Each path below is one point turned by a fixed rotation once a step. After each direction that follows a path, write how fast that rotation turns it, in degrees each step (0 if it stays still).
Each turn is a multiple of 5 degrees from 10 to 175, or 0.
Each row of a path follows its step; steps can be skipped.
Rotation 1:
step 3: [ -6  -6   9 -15 -26  -9 -20   3  -8  13   6  10 -17  -9  15  18  -8  -3
  12  27 -15  -4   8  -1  17  -6 -13   4  -8 -22   1  14 -14 -13  36 -12
   2  -8  22  12  -3  -2  -9  -4  21  -1  30  -5 -10  14  -8  -9   9  13
  -1 -10   7 -14  11   0   8  12  -3 -18   3 -15  -3]
step 11: [-27  20  -2  27 -23   2  -1 -12   2 -11   5 -16 -21  -9   1  -9 -12  -4
 -17  -7  -6  21 -27  -7   0  20   3   1 -13  -7  13  12  -6   2   0  -1
  -5  -1  25   4  15   6 -11   4  15   2  10   8   0   2  10 -14  30  -8
 -16  19  15 -13  11  -9  17  19 -10  -4  10   2   1]
step 13: [  7  10  20   1   2   5 -14  -6 -17  10  -5   0   0 -18  11  10  14   3
  11 -13 -15  -7  13  -1  26  -3 -25  -2  -8  14   3  -8  21   1  48  -6
  -1  -9  22  17   0  -6   6   3 -20 -12   9  -9  11  -2  -2 -11  -4  -3
  11   5  18 -19   6 -20   7   3  16   6  12 -22   8]
step 17: [-18   5  -1   9 -23   9 -11 -12   3 -15   1  -9 -16 -16   6  -4 -11   0
  -4   3 -21  14 -14  -8   7  10 -14   6   5   1   4  -9  27   9  21  -6
 -11  16  36   1  12   5  -2   6 -32 -11   1  -7   7  15  17 -17   0   1
 -10  -3  14  -6   7 -11  29   2  11  -4  20  -9  19]
step 18: [  4   8 -15  10  -8   6  -6 -10  -1  22   8  10  -9 -13  -4  -7  -2  -2
   1   7 -32   7   9   6  13   5 -17  -3  18  13  16   1   3 -11  20   4
   4  -4  20  20   7 -25  11  -1 -13   5  12   7   2 -12  -9 -23 -12 -10
 -20  14  30   3  21 -18  13  11   9 -22  17   1  15]
step 19: [  1   7  11  13   6  -2 -21 -10 -27  19  -6  10  -3 -12 -17   7   8  14
   1   6  15 -10   5   6  10   3 -13   1  -7   6   5  10  -3   0  27   0
   2 -12  11  35   1  -9  10  -6   8  -2  15   0  19 -13 -15 -12   3 -18
 -24  14  14 -28  21 -23 -16  15  -4  10   5  10  -8]
step 25: [-13  10  -7   5   2 -17 -15  -3 -20  18   0   2   0  -2  -2  -1 -18   0
  19   9  15  -7   5   9  -2 -13 -11  30 -15  -2 -15   0  -1  30  21  10
  -2  -4  23  20  -9  -4 -11  -4   2  14  14  -9   7  11  -5 -14  -4  -9
  10  17  19 -12  23 -15  17  20  -9  12   3  23  12]
[ 3  0 -2  2  2  7 -1  2  7  0 -3  3 -4 -4  0  2  4  2 -1 -5 -3 -6  0 -2
 -1  0 -1 -5  3  2  3  2  0  5  0  2 -2 -5  3 -4 -6 -1  7  0 -3  3  2  1
  2 -5 -4 -1  1 -1 -1  0  0  3 -2 -4  3 -6  5 -1  0  9  2] -> 85
[-2  7  2 -5 -7  2  5  4  5 -1  1  4 -6 -3 -1  0 -1  2  6 -1  6 -5  0 -1
 -6 -5  0  0 -1 -6  1 -1  0 -3  2  2 -3  3  3  0 -1  2 -4 -3 -2  2  0 -4
 -1  4  0  0  6 -5  7 -1  1  1 -1  2  1  6  1 -2 -1 -1  5] -> 80
[ -1  -1  -5  -6  -1   1  -2  -3  -1   2   2  -3   4   1  -4   2 -11   4
  -2   7   0  -2   1   1  -5   0   4   1  -1   3   2   3   5   0   4  -2
   1   5   2  -5   1   4   1  -2  -3   3   2  -3   1  -4   4  -4   0   3
  -6   0   0   7   2   0  -2   2   1   0  -1   8   5] -> 45
[ 4 -3 -7 -1  4 -4  0 -3 -4  5  0  0 -2  2  3  1  5  5  2  5 -4 -2 -1  0
 -2 -9 -4 -5  0  0  5 -2 -2  2 -1  1  1  7 -2 -1 -4  3  0  1  2  2 -2  1
 -3  0 -5 -5  1  3  3  4  4 -1 -3 -4 -2  6  2 -2 -3 -3 -4] -> 120
[ 2 -2  1 -7 -5 -4 -4 -1 -1 -8  2 -1  0 -3 -2  2 -1 -3 -4 -3  2  2 -1 10
  5 -1 -4  0  1  2 -1  3  1 -3  2  2 -5  5  5  3 -2  5  0  1 -4  3 -1  3
 -1 -2  2  3 -3  4  6 -1  0 -4 -4 -3 -2 -6  5  1 -4  1 -2] -> 100
